A single turn carries every row of the set below to another of its rows. Some are shown first; where does it send the rows asked next?
j_252: [ 2.01  1.76  1.97 -1.51 -1.00  1.84  1.50  1.25  4.63  3.15  1.58 -5.40
  0.96  2.96]
j_673: [ 2.71  2.78  1.87 -1.23  2.82  1.57  2.72  1.37  1.47 -0.41  1.56 -5.36
 -1.08  3.44]
j_541: [ 1.91  1.53 -1.08 -2.37 -1.01  2.82  0.14  2.84  3.27  2.04  1.20 -0.12
  1.71  3.40]
j_170: [ 0.46  1.18 -0.42  1.41  1.10  2.08  2.73  1.56 -0.80  0.30 -1.38 -2.55
 -0.66  2.43]
j_224: [-0.07  0.75  4.53 -2.88  1.73  2.15  0.98  1.31  0.70  1.08  3.90 -2.42
  2.26  2.97]
j_221: [ 2.07  1.34  3.07 -1.90  3.30  0.81  2.01  3.19 -0.20  1.47  1.80 -4.58
 -1.46  1.99]
j_870: [-0.51  0.59  2.50 -0.16 -0.72  1.84  0.38  1.75  5.71  2.84  3.68 -2.44
 -1.17  1.76]
j_421: [ 3.11  0.26 -0.97 -3.36 -1.35  0.66  2.30  0.97  3.05  1.39  1.71 -4.29
  0.72  2.59]
j_871: [ 0.02  1.92  1.38 -2.85 -0.89 -0.09  2.02  1.88  5.29  3.04  2.56 -4.31
  0.76  1.14]
j_263: [ 1.16  2.83  1.42 -1.08  1.34  0.08  4.19  2.29  0.57 -1.10  3.87 -2.44
 -2.14 -0.59]
j_901: [ 0.56  1.51  0.30  1.04  0.28  2.85  2.60  1.20 -2.40  0.52  0.84 -3.77
  1.26  1.05]
j_619: [ 0.23  4.19  2.35  0.21  1.29  1.68  2.01  2.19  0.35 -0.71  3.60  0.68
  1.35  3.18]
j_98: [-1.14  0.23 -1.19  1.28 -0.86  0.31  2.46  2.47  3.65  0.18  1.01 -3.88
  0.60  3.69]
j_3: [ 0.03  1.61  0.97 -1.41  0.69  1.40  5.29  1.35  2.28  0.04  1.76 -2.51
 -2.33 -1.65]
j_752: [ 0.15  3.86  2.34 -0.95  1.68  2.45  0.17  1.17  1.63 -0.52  1.57 -0.57
  1.69  4.86]
j_671: [ 0.25  1.00  1.94  0.24  0.89 -0.47  1.37  3.27  4.85  3.19  2.84 -3.10
 -1.37  3.49]
j_859: [ 0.55  2.78  1.49 -3.17  1.68  1.78  3.92  2.96  1.83  0.02  4.52 -3.13
 -1.29 -1.02]
j_103: [ 2.07  0.61  0.69 -0.04 -0.36  0.78 -0.42  2.66  3.71  1.66  2.01 -0.09
 -2.26  3.90]
j_438: [-1.10  1.98  0.87 -0.40 -0.41  2.05  3.11 -0.02  0.17 -1.79  4.36 -3.42
  1.35  0.18]
j_271: [ 0.66  3.03  0.20 -1.32 -0.31  1.63  2.73  0.21  0.42 -2.71  3.44 -4.58
  0.34  1.94]
j_873: [ 0.85  2.70  0.59  0.25  1.25  3.89  3.56  3.30 -1.03  1.81  2.13  0.51
  0.71  0.21]
j_568: [ 0.76  4.45  1.79  1.23  1.03  1.97  2.26  2.63 -0.36  0.55  0.94 -0.08
  0.75  4.14]
j_968: [ 3.19  2.83  2.08 -2.23  3.14  1.87  2.50  2.97 -0.31  0.42  3.43 -4.02
  0.28  2.06]
j_972: [-0.74  1.72  4.63  0.22  0.81 -0.39  1.04  0.99 -0.70  1.08  2.05 -1.23
 -0.22  1.60]
j_193: [ 1.22 -0.34 -1.02 -0.91 -0.69  1.50  4.62  2.35  4.96 -0.18  3.82 -1.97
  0.10  2.91]
j_406: [-0.10  0.65 -0.19  0.80 -0.81  2.45  3.37  0.83 -1.57  0.18  1.09 -3.10
 -1.23 -0.29]
j_26: [ 3.99  0.52  0.36 -1.96 -0.95  0.98  4.43  2.24  3.91  2.59  0.98 -3.13
 -0.86  1.69]
j_864: [-1.19  0.81 -1.20 -0.83 -1.56  1.66  1.66  3.10  3.19  3.12 -0.50 -2.05
  1.21  0.91]
j_132: [ 2.24 -1.18 -2.56 -0.40 -0.50  1.55  3.25  2.58  3.08  1.10  2.85 -2.40
 -1.80  1.91]
j_326: [-0.64  1.83 -0.36 -1.53  0.23  3.78  3.55 -0.08  1.72 -2.12  2.93 -3.17
  2.40  2.02]
j_471: [ 0.30  0.96  4.02 -0.93  1.32  0.40  1.01  1.01  0.89  2.07  0.02 -1.02
 -2.43  0.92]
j_665: [ 0.11  0.71  4.04 -2.60  1.99  2.55  1.64  1.72 -0.17  2.43  3.67 -2.80
  1.64  0.25]
j_378: [ 2.27 -0.37  1.11 -0.76  0.43  1.86  1.03  2.45  3.77  2.77  3.49 -0.36
  0.28  5.16]
j_931: [-0.24  3.07 -0.77  0.83 -2.46  0.92  1.06  1.53  3.16  2.73 -0.03 -2.42
  1.16  2.79]
j_272: [-1.12  1.82  4.40 -0.85  0.23  0.52  2.34  1.86  0.57  1.77  1.88  1.23
 -0.41  1.07]
j_79: [-0.45  2.38 -0.07  0.24  0.28  5.66  3.28  2.35  0.04  1.13  3.07 -0.72
  1.98  1.20]
j_259: [ 1.61  0.51  0.37 -1.52 -2.23  1.92  1.48  1.33  2.75  3.89  0.82  0.51
  1.04  2.21]
j_100: [ 0.32  0.91  3.56 -3.62  2.25  4.21  1.99  1.17  2.97  1.22  4.35 -2.46
  0.81  0.91]
j_175: [-1.11  1.72 -2.33  1.28 -0.86  2.31  2.18  2.68  4.57  1.08  3.49 -2.56
  0.12  2.52]
j_42: [-1.48  1.94  0.73 -0.84  1.31  4.30  2.80  2.69  1.72  1.61  1.80  1.49
  0.41 -0.06]

j_438 turns into j_619
j_568 turns into j_221
Where do these go?
j_471 turns into j_3
j_931 turns into j_671
j_252 turns into j_98

A single turn carries every row of the set below to another of its rows. Some are shown first; where does it send the rows asked next?
j_237: [ 0.74  1.14  1.52  3.95  1.60 -1.31 -0.24 -0.82  2.21  1.84 -0.39 -4.23
  0.14]
j_402: [-0.71 -1.89  0.11 -0.64 -0.62 -0.10 -1.85 -1.00  2.43  1.60  0.04  2.20
  0.41]
j_292: [-1.32 -1.57 -0.22 -0.92  0.38 -0.18 -1.01 -0.84  2.09  1.42  0.54  2.66
  1.06]
j_13: [-2.29  1.67 -0.62  3.29  0.44 -1.54  2.31 -1.66 -0.70 -0.95 -2.47 -1.24
 -0.89]
j_611: [ 0.06  3.18  1.28  1.37  0.45  2.97 -0.20 -0.52  0.16  3.72 -1.61 -1.95
 -0.54]
j_536: [ 1.48  1.13  1.00  2.18  0.70  0.17 -2.39 -1.70  2.47  1.79  0.77 -3.15
  1.67]
j_52: [ 0.43 -0.28  0.15 -1.96  2.54 -1.75 -1.17 -0.56  3.36  1.14 -0.55  0.78
  0.20]
j_620: [-3.18 -0.61 -1.00  3.07  0.49 -2.71  0.33 -0.44 -1.65  0.05  0.38 -1.50
 -1.35]
j_264: [-1.30 -1.63  0.94 -0.51  1.39 -0.22 -2.07 -1.39  3.31  1.91  0.41  1.04
  0.03]
j_663: [ 1.26  2.56 -1.19  1.58 -0.21  0.92 -0.47  1.46 -1.88  4.02 -0.51 -1.11
 -0.59]
j_280: [-3.73  0.17 -0.40  2.03  0.47 -2.73  1.61  0.80 -1.78 -0.08 -0.86 -0.96
  0.37]
j_488: [ 1.20 -0.29 -1.50 -1.05  2.22 -1.44 -1.49 -0.45  2.07  0.96  0.15  2.18
 -0.54]
j_330: [-3.06  0.83  0.18  2.27  0.52 -1.76  1.65 -1.64 -0.34 -1.88 -2.21 -1.29
 -1.10]
j_321: [ 0.75  3.00  0.36  0.44  0.33  0.94 -0.76  1.93 -0.79  4.23 -1.46 -2.18
  0.54]
j_863: [ 2.15  1.51  0.48  1.51  1.06 -0.82 -2.27 -0.96  2.23  1.62  0.48 -3.28
  2.02]
j_746: [-2.79  1.26  0.31  1.49  1.61 -2.47  1.63 -1.72 -0.30 -0.91 -1.28 -3.31
 -0.86]
j_501: [-0.24  2.15  0.55  1.57 -0.69  2.90  1.37  0.06 -0.44  4.15 -1.14 -0.26
 -0.28]
j_959: [ 0.02  2.08  0.90  2.22 -1.30  2.74  0.76 -0.09 -0.25  3.68 -2.16 -0.94
 -1.01]
j_341: [ 1.10  2.80 -0.27  0.28 -0.08  1.10  1.64  1.63 -0.90  3.92 -1.65 -0.51
  0.32]
j_666: [ 0.98  3.05 -0.51  2.16  0.22  2.62  0.39 -0.72 -0.91  3.29 -0.92 -1.12
 -1.69]
j_773: [ 0.20  1.10  1.12  2.93  2.96 -1.88 -2.37 -0.73  2.68 -0.21 -0.56 -2.42
  1.22]
j_160: [ 0.11 -0.09 -0.58 -1.87  1.62 -0.62  0.33 -1.36  2.49  0.28 -0.45  2.37
  0.57]
j_113: [-3.59  0.98  0.12  2.29  1.10 -1.35  2.57 -1.21 -0.83 -1.01 -1.44 -1.00
 -0.78]
j_479: [-1.98  0.88 -1.19  2.38  1.72 -2.76  1.69 -1.34 -0.95 -1.14 -0.79 -1.63
 -1.96]
j_22: [ 0.64  2.06  0.00  2.37 -1.10  2.85  0.53 -0.84  0.54  3.87 -1.89  0.26
 -0.48]
j_630: [-3.03  0.20 -1.07  3.35 -0.77 -2.78  0.89  0.67 -1.87  0.43 -1.40 -1.13
  0.45]
j_637: [ 1.08 -0.08 -0.56 -1.86  0.85 -0.92 -0.38 -1.27  2.90  0.24 -1.26  1.94
  0.06]
j_205: [-0.32 -1.26 -0.71  0.29  1.43  0.23 -2.05 -1.67  2.30  1.49  0.83  2.43
 -1.04]
j_586: [-0.52  0.34  1.26  3.31  2.31 -1.69 -3.02 -0.50  2.41  0.38 -0.04 -2.37
  1.48]
j_539: [-3.35 -0.33 -0.33  2.11 -0.35 -3.24  0.42  0.68 -1.50 -0.57 -1.29 -1.26
  0.14]
j_695: [-1.42 -2.00 -0.78  0.59 -0.32 -0.84 -1.41 -1.64  2.39  1.04  0.06  2.56
  0.68]
j_887: [ 0.65  0.77  1.23  3.73  1.28 -1.95 -0.72  0.23  1.72  2.33 -0.08 -4.30
  0.68]
j_750: [-3.90 -0.20  0.36  1.94  0.33 -2.86  0.20 -0.16 -1.16  0.42 -0.18 -3.11
  0.02]
j_947: [ 0.64 -0.13 -1.47 -0.88  1.13 -2.01  0.02 -1.51  2.77 -0.29 -1.26  2.18
  0.45]
j_935: [ 2.00  2.42 -1.15  0.93 -0.75  0.40  0.45  1.59 -0.23  3.98 -2.08  0.09
  0.57]
j_927: [ 1.40  2.68 -0.22  0.80 -0.75  0.49  0.89  1.98 -0.89  3.65 -2.42 -1.08
 -0.13]

j_341 turns into j_280
j_488 turns into j_663
Where do these go?
j_887 turns into j_586
j_746 turns into j_52
j_13 turns into j_947
j_402 turns into j_959

